Each path below is one point turned by a fixed rotation once a step. After each direction that follows a path, write how fast that rotation turns it, in degrees a step (0 if it stays still).
Each turn is a multiple of 5 degrees from 10 to 175, or 0.
Each row of a path follows its step; steps can be skipped.
Path 1:
step 1: [-20,12,-8,11,-18,-15,-32,0,22,-17,-40,40,-19,-9,-13,-4,7,40,38,32,-7,22,-8,-11,2,-11,0,-29,27,14,-16,-22,-16,9,-13,-30,6,-49,15,19,-16,-28,-18]
step 2: [-5,28,2,-20,2,5,-35,43,5,21,-6,5,16,-20,2,-27,-26,15,-4,-10,50,0,-35,-25,-8,-13,22,-13,16,-21,-16,-13,-50,14,-8,10,23,0,-17,-38,-31,2,19]
step 4: [27,-7,16,-29,-22,20,-8,-17,10,-50,-13,3,7,-28,10,5,19,47,-10,2,23,6,-6,18,-21,13,28,-36,-13,14,-29,1,19,26,-35,-8,-46,-3,-8,14,-30,10,3]
step 5: [-5,-30,-20,-18,-40,7,-13,17,-5,-7,-35,26,30,-19,16,-27,-14,-3,0,-6,27,-5,4,-14,3,-21,-19,14,-32,-14,0,-36,19,42,-26,17,34,1,-19,6,-15,-1,-54]
step 6: [-10,21,-23,5,-21,9,9,24,-1,56,35,31,33,9,-3,-14,9,-3,-9,-16,34,2,-10,16,-30,26,-26,9,-27,18,5,-5,-13,6,-31,14,-55,-10,14,-5,6,30,-16]
step 7: [-5,4,43,7,-15,-18,24,-33,34,-13,-12,28,-26,35,-7,-2,4,-9,10,-3,39,2,-2,39,2,24,32,10,-22,-1,-20,-22,18,-16,-42,16,-20,-12,-11,-15,24,-24,-33]
step 8: [-14,-55,12,0,-33,-13,-26,-10,-37,13,40,6,-6,3,-17,44,-8,5,-25,-28,29,-8,-6,-4,15,-28,32,17,6,2,-25,-40,9,16,-8,9,-17,25,-30,-6,-14,5,-5]
step 10: [-24,-34,20,43,17,-10,-12,4,-5,-4,-28,-12,-14,8,-51,12,47,-14,-24,-4,-14,-11,18,47,-32,28,-3,4,-3,-22,-8,31,2,12,-23,1,-34,-10,2,-15,1,24,-15]
step 11: [-7,-27,2,10,-40,-27,6,20,-13,33,-33,-16,-30,14,0,-1,-9,-22,-28,30,13,-5,33,-6,35,14,11,7,49,-18,-5,-15,29,-39,-20,-29,9,0,-18,3,-19,9,-16]
step 12: [4,35,0,38,9,3,-18,-7,-18,42,-5,-2,-17,18,-18,26,-19,28,14,-10,-3,-51,3,-7,12,-33,-30,11,6,-23,40,-18,-8,-28,15,-8,-30,1,-28,-12,-21,35,5]
[-4,8,-4,8,-1,-10,10,9,-5,6,-5,-2,1,-6,0,-11,-1,-8,4,-1,6,-6,-2,6,7,14,8,9,8,-3,-10,3,-6,-4,-5,7,-1,-8,7,-8,2,0,7]  85
[8,-10,5,1,-8,0,0,3,-3,-5,-7,-2,-3,-2,-3,-1,9,2,0,-5,10,4,2,1,7,5,-2,-3,0,-3,-2,21,-4,13,13,0,2,14,0,-3,-4,-3,10]  60
[1,-2,-9,1,-9,2,-1,7,-3,9,-6,1,-1,-1,-2,-13,3,4,-1,9,-11,1,-5,8,-1,1,-3,-2,1,-12,8,7,-1,5,-15,-8,-1,8,-1,12,12,-3,-7]  70
[-4,9,-6,3,-8,4,7,8,1,-4,3,3,-18,4,-5,1,-2,-3,-1,14,6,5,12,-4,-1,-10,-1,-8,-3,-5,0,-5,-7,1,2,8,-6,8,12,-9,-1,1,-4]  70
[-2,-12,-2,5,8,0,5,-4,1,10,-1,6,-10,1,-4,-5,-7,-6,5,-3,7,1,3,-1,-9,0,3,5,-9,-6,-14,3,5,-6,4,1,-6,7,-8,17,-6,9,-1]  20
[-6,4,-1,-1,3,-1,1,-4,-9,10,6,-1,4,7,2,-10,0,0,-5,7,6,-12,-13,-2,1,-14,-8,9,-9,1,8,7,-2,3,1,2,7,1,5,-2,-16,0,3]  110
Path 2:
step 0: [21,-11,-12,-6,6,-36,22,9,28,11,-30,-16,-20,-16,13,-15,-1,-17,33,13,-21,-9,-12,-11,-22,20,-12,-12,0,-14,-4,-8,39,35,-8,9,28,-26,-10,32,-23,12,-10]
step 1: [16,-8,2,34,1,-6,15,-11,7,-1,-32,-19,3,2,21,40,-19,-26,-14,0,-5,26,-8,-8,-25,17,28,-3,-20,2,-11,13,4,10,9,-29,-45,-31,21,-25,1,17,-20]
step 2: [2,-18,-19,3,-42,-8,-13,-14,10,11,4,7,10,21,36,28,-16,-9,-26,-34,9,-5,5,-2,-8,-12,-32,41,2,17,11,15,-29,-3,-11,-6,-16,43,24,12,5,-3,-4]
step 3: [-6,28,22,26,-3,-19,-26,-30,2,13,6,22,12,10,-3,-5,5,6,7,23,-1,-10,-6,3,19,50,-23,11,-5,-32,5,-13,-10,-16,22,-3,18,50,-18,30,8,-5,6]
step 4: [4,-1,7,-9,20,12,6,-24,19,-33,-17,14,-1,-24,-13,-26,23,-15,-23,26,-12,33,29,17,39,25,18,-11,-30,4,17,-2,8,11,6,38,3,5,18,0,0,-9,25]
step 6: [8,16,16,-22,1,-3,23,12,4,18,14,-8,5,-39,21,14,-31,-1,14,-8,9,-24,-10,-11,-38,12,-3,-17,41,9,51,17,16,14,15,-14,3,-5,-11,23,-12,-21,-17]
step 7: [11,-40,-35,46,13,-18,-19,3,23,-10,16,-13,4,-6,4,5,11,0,7,40,-11,12,-13,3,-44,22,27,-3,23,10,32,-10,-4,-1,-2,-18,-12,5,-3,-10,23,18,-13]
step 8: [-14,-37,-19,36,-5,7,10,20,-15,-9,-20,42,-2,20,13,3,-30,-21,-9,0,19,21,18,1,13,0,-9,19,-19,16,-9,-31,1,-9,-36,-6,4,2,9,27,32,3,-26]
step 9: [1,41,-1,15,33,-21,21,-13,-14,16,-5,11,-4,42,7,-20,-45,2,-1,5,-18,-4,4,-16,2,-19,-32,13,-26,-7,-10,-10,-13,16,33,14,-1,26,15,18,-1,-19,10]
step 10: [-16,21,17,-15,-8,12,-9,-14,43,-6,-35,4,-7,-5,-22,-26,-14,28,-6,27,-18,6,5,-3,5,23,-22,-8,3,9,7,41,-4,16,15,14,-32,11,4,-3,-24,43,8]
[-7,2,3,4,7,-7,-5,-2,-4,2,2,-4,-1,-18,-4,-1,-7,-5,2,10,0,-15,-8,5,-4,3,0,-5,-3,-11,-2,-8,2,5,7,7,-12,0,12,-1,-2,-1,4]  120
[-10,0,-2,-8,-2,3,-6,-14,-2,0,-10,10,-7,4,-2,-2,-7,8,5,2,-6,4,0,10,-4,-1,1,-4,-5,3,2,-4,-10,-7,11,10,12,-12,1,2,-5,-5,6]  65
[-9,-11,-2,0,-2,-2,-5,6,2,7,1,-5,-10,10,4,2,-1,-1,-7,-1,-5,-1,-1,14,-2,4,-1,2,-2,-3,6,-1,11,-10,5,-13,0,5,6,-8,0,-13,-14]  65
[17,2,-9,-1,1,-17,-11,-3,3,-5,1,1,-2,13,3,0,4,11,2,3,-3,-12,-2,-5,1,-8,9,-2,0,2,0,-5,10,-5,4,4,3,3,6,-1,-1,7,3]  160
[-6,-4,3,-3,4,-5,0,-5,-4,4,-3,-2,0,-4,-4,-4,19,4,15,14,-1,-2,12,1,-7,11,1,5,7,4,0,6,-2,-2,-5,-4,6,8,6,6,-5,7,-8]  100
